One turning vector, and how many steps it has turned
The counts run from 0 to 515.
[20, -5, -12, -20, 25, 2, -17, 3, -33, 17, 1, -12, -13, 0, -6, -58, 21, 15, 12, -32, 8, -36, -26, -33, 5, -18, 26, -2, 53, -9, -15, 11, 6, -8, 38, -1, -7, 46, 11, 4, 7, 47, -11, -12]
79
[-14, 22, -3, 15, -19, 14, 14, 35, 10, -23, -14, 1, -12, 1, 10, 3, -24, 7, 25, 34, 36, -40, 40, 2, -6, -31, 8, -22, -13, -40, -4, 1, 1, 8, -27, 47, -55, -1, 18, -12, 8, -8, -4, 13]
292
[-13, 13, 35, 19, -3, 43, 22, 14, 16, -24, 7, 1, 24, -1, 12, 0, -6, 45, 16, 43, 27, 8, -27, -1, 0, -20, 2, -9, 19, -17, 24, -14, 19, -40, -15, 4, 17, 24, -31, 17, -29, 31, -12, 18]
203
[-26, -6, 29, 35, 14, -27, 10, -28, -8, -13, -28, -4, -4, -30, -23, 42, 10, 47, 7, 18, 7, -11, 13, 36, 12, 25, -25, 48, -9, 10, 26, -20, 9, -33, -15, -14, 25, -26, -9, 25, -28, 13, -32, 19]
486
[23, -15, -11, 6, -12, 12, 2, 6, 5, 30, 12, 12, 10, 27, -9, 10, -2, -21, -36, -51, 8, -13, -18, -13, -19, -23, -38, 3, 58, -5, -45, 40, 28, 23, 15, -21, 30, -23, -15, 9, -14, 23, 8, -2]
215
[-25, -7, 26, 16, 8, -11, 3, -17, -1, -28, -52, -14, 11, -24, -10, 16, 0, 42, 35, 18, 11, -19, 17, 28, 23, 9, -7, 11, -13, 17, 31, -22, -14, -45, -27, -10, 44, 8, 1, 16, -20, 5, -38, 20]
487
[10, 3, 17, 25, -26, -23, 28, -12, 34, 26, -6, 5, 11, 22, -24, 22, -15, 22, 8, -2, -33, -10, 11, 62, 11, -3, -45, 37, -29, 10, -31, 31, -8, -14, -5, -46, -12, -26, -14, 5, -19, -5, 3, -14]
351
[-17, 17, 23, 19, -9, 31, 26, 18, 0, -28, -3, 22, 21, -6, 17, 3, -31, 70, 22, 45, 18, -21, 3, 0, 4, -21, -10, -13, -15, 6, 19, -26, 20, -44, -19, -3, 17, 10, -16, 11, -33, 24, -16, -2]
202
[16, 12, -13, 2, 12, 47, 17, 30, -21, 14, 15, 28, 12, 10, 32, -23, -26, -20, 2, 0, 41, -6, -13, -41, -21, -32, 16, -61, 35, -3, -1, -14, 10, -5, 5, 21, 8, 30, 7, -34, 18, -8, 30, 19]
210
[-12, 1, -18, 1, -14, -28, 19, -3, 39, -8, -16, -15, -27, -3, 11, 31, -12, -9, 20, -6, 10, -39, 57, 36, -7, -4, -7, -22, -10, -24, -12, 33, -9, 34, -20, 46, -21, -3, 17, -6, 6, -25, -19, 28]
224
[5, 21, -17, 15, -12, 7, 26, -10, 42, 5, 12, 31, -2, 12, 19, 54, -26, -19, -6, 0, -11, 44, 9, 40, -32, -16, -33, -7, -9, 5, 3, 10, 9, -2, -20, 16, 26, -18, -13, -12, -22, -49, 27, 32]
122
[7, 11, 15, 24, 19, 34, 28, -1, -28, 20, -11, 22, 2, 9, -3, -22, 7, -8, 31, 45, 29, 10, -25, -38, 13, -13, 30, -21, 5, -10, 2, -15, 17, -45, 7, -7, -9, 49, 8, -36, 24, 17, 28, 8]
428
[18, 27, 2, 29, -12, 6, 8, -13, 3, 35, 7, 34, -10, 22, -21, 25, 3, -35, -8, -35, -13, 19, 5, 14, -11, 6, -36, 24, -37, 4, -24, 3, -2, -7, 6, -28, -28, -31, 1, -31, 14, -28, 51, -29]
347
[12, 29, -1, 14, 25, 44, -5, 7, -51, 13, -16, 27, 2, -32, 5, -7, 9, 17, 4, -16, 32, -4, -24, -21, -4, -17, -9, -10, 17, 37, 21, -59, 0, -47, -2, -2, 26, 11, 12, -22, 8, -11, 11, -25]
112
[31, -19, -22, -29, -15, -6, -45, 5, 17, 1, -12, 28, 7, 21, 23, -29, 9, 3, -15, -53, -34, -14, 10, -19, -4, -22, -19, -21, 35, 10, -42, 18, 9, -2, -4, 2, 41, 33, -20, 14, -14, 30, -16, -22]
150
[6, -9, 2, -2, -6, 10, 27, -25, -19, 6, 19, 15, 24, 16, 4, 32, -36, 5, -30, -16, -19, 40, -23, -15, -5, -11, -43, -9, -12, 16, 17, -3, 23, -7, 11, -33, 54, -33, -24, 1, -34, -22, 31, 5]
118
[-20, -4, -6, -2, -15, -35, -34, -25, 27, -34, -23, -3, -10, -15, -12, 41, 10, -3, -6, 6, -25, 8, 50, 32, 4, 30, -14, 31, -47, -20, 11, -4, -3, -5, -33, 25, -2, -24, -25, 24, -14, -8, -10, 20]
321
[22, -10, -40, -18, 17, -14, -32, -27, -57, 16, -1, 19, -23, -3, -11, -4, 12, -34, -23, -49, -35, 8, 25, -33, 0, 15, -10, 10, -22, 27, -10, -23, 18, -1, 19, -6, -1, -12, 12, -19, 12, -23, 32, -35]
246
[5, 15, -9, -26, 5, 3, -27, 7, 8, -17, -12, 0, -26, -23, -3, -4, 8, -43, 4, -49, -11, 1, 35, -10, -11, 1, 0, 4, -32, 0, -14, -27, -46, 13, -12, 35, -35, -13, 18, -15, 26, -50, 26, -32]
93
[33, 3, 9, 13, 4, 27, 15, -8, -12, 53, 3, 17, 8, 20, -8, -27, 19, 11, 10, -21, 11, -2, -46, -16, 6, -32, 1, -3, 50, 18, -28, 13, 16, -32, 33, -31, 20, 31, -1, -15, 6, 42, 4, -6]
432
[11, -8, 7, 36, -26, -17, 1, 13, 12, 15, -27, 21, 2, 44, -12, 1, -25, -20, 1, -20, 9, -61, 34, 8, 14, -5, -26, -27, -21, -4, -52, 32, -14, 19, -19, -23, -34, -12, 9, -27, 23, 6, -5, -33]
63
[11, 2, 28, 32, -12, -5, 13, 26, 25, 22, -27, -10, -1, 30, -22, -19, 4, -12, 30, -3, 34, -45, 12, 9, 17, -5, -4, 5, 11, -23, -46, 29, -26, -10, -13, -16, -42, 16, 13, -33, 35, 27, -8, -1]
514
[5, -6, 6, 24, 38, -8, -11, -44, -52, 32, -16, 8, -21, -17, -36, 10, 26, 29, 3, 2, -2, -3, -10, -3, 15, 21, -15, 45, -2, 22, 22, -30, 19, -32, 19, -27, 27, 9, 6, 11, -10, 32, -16, -7]
332
[-24, -3, 10, -1, 2, -27, -20, -18, 2, -7, -7, -5, -8, -21, -35, 14, 21, 43, 12, 14, -24, -15, 21, 8, 20, 29, 1, 64, -25, -23, 12, -6, 12, -27, 9, 6, -22, -20, -2, 38, -31, 41, -28, -16]
167
[-1, -1, 35, 37, 4, -4, -17, 2, 23, 1, -34, 4, -1, 8, -22, -9, 32, -55, 16, -41, 18, 15, -14, 4, 4, 19, -17, 25, 9, 2, -27, -17, -32, -16, -41, -12, 1, -1, 4, -43, 38, -25, 13, 0]
413
[-14, 24, 3, 8, 8, -3, -3, -7, 30, -8, -25, 2, -27, -28, -9, 9, 8, -8, 47, 6, -2, 17, 23, 42, 6, 15, 18, 20, -47, -4, 6, -24, -41, -28, -31, 20, -24, 16, 17, -22, 19, -48, 1, 10]
258
[10, 2, 41, 24, -26, -8, 9, 0, 49, 23, 2, 2, 14, 27, -18, 13, 1, -4, -2, -19, 0, 13, -33, 37, 5, 0, -35, 55, 1, -8, -40, 21, 0, -17, -12, -48, -16, -20, -25, -8, -6, -5, 12, -13]
350
[-7, 12, -7, 23, -32, -21, -13, 13, 20, 4, -14, 26, 1, 36, -11, 24, 2, 23, 3, 16, -14, -33, 41, 23, 12, 11, -22, 22, -36, -25, -16, 22, 21, -1, -11, -6, -43, -24, -25, 10, -13, 34, -5, -24]
66
[6, -3, -35, -28, 5, 11, -34, 1, -5, -16, 6, 23, -12, -14, 32, 1, -14, 52, 5, 12, -8, -36, 26, -22, -7, -27, -4, -25, 23, 1, 7, -10, 31, -1, -1, 46, 41, 10, -12, 39, -36, 31, -23, 4]
303
[-3, 3, 1, -6, -34, 3, -26, 23, 62, -37, -6, 19, 12, 26, 32, 14, -27, -13, 0, -11, -3, -4, 41, 10, -13, -9, -20, -26, -6, -32, -35, 23, 3, 9, -48, 32, 11, 2, -30, 11, -13, -9, -4, 6]
221
[-41, -11, 30, 4, -16, -33, -39, -7, 30, -47, -5, -32, 10, -2, -19, 26, 21, -18, -21, -7, -23, 29, 18, -11, 6, 37, -7, 26, -30, -35, -9, 5, 14, -1, -35, 9, 2, -28, -35, 26, -16, 4, -3, 16]
320
[1, 6, -22, 11, 5, 23, 48, -4, 10, 11, 5, 17, 0, -27, 18, 25, -27, 48, 33, 53, 21, -4, -5, 20, -2, -32, 3, -17, 23, 10, 33, 2, 28, -24, 15, 20, 29, 18, 2, 7, -27, -2, -13, 42]
205
[12, -9, -30, -18, 2, 3, -39, -17, -33, 14, 22, 4, -20, -27, -9, 12, 17, 18, -40, -52, -28, 4, -8, -17, -6, -10, -35, 34, 28, 12, -1, -18, 18, 8, 32, 4, 39, -27, -1, 35, -33, 7, 1, -20]
467
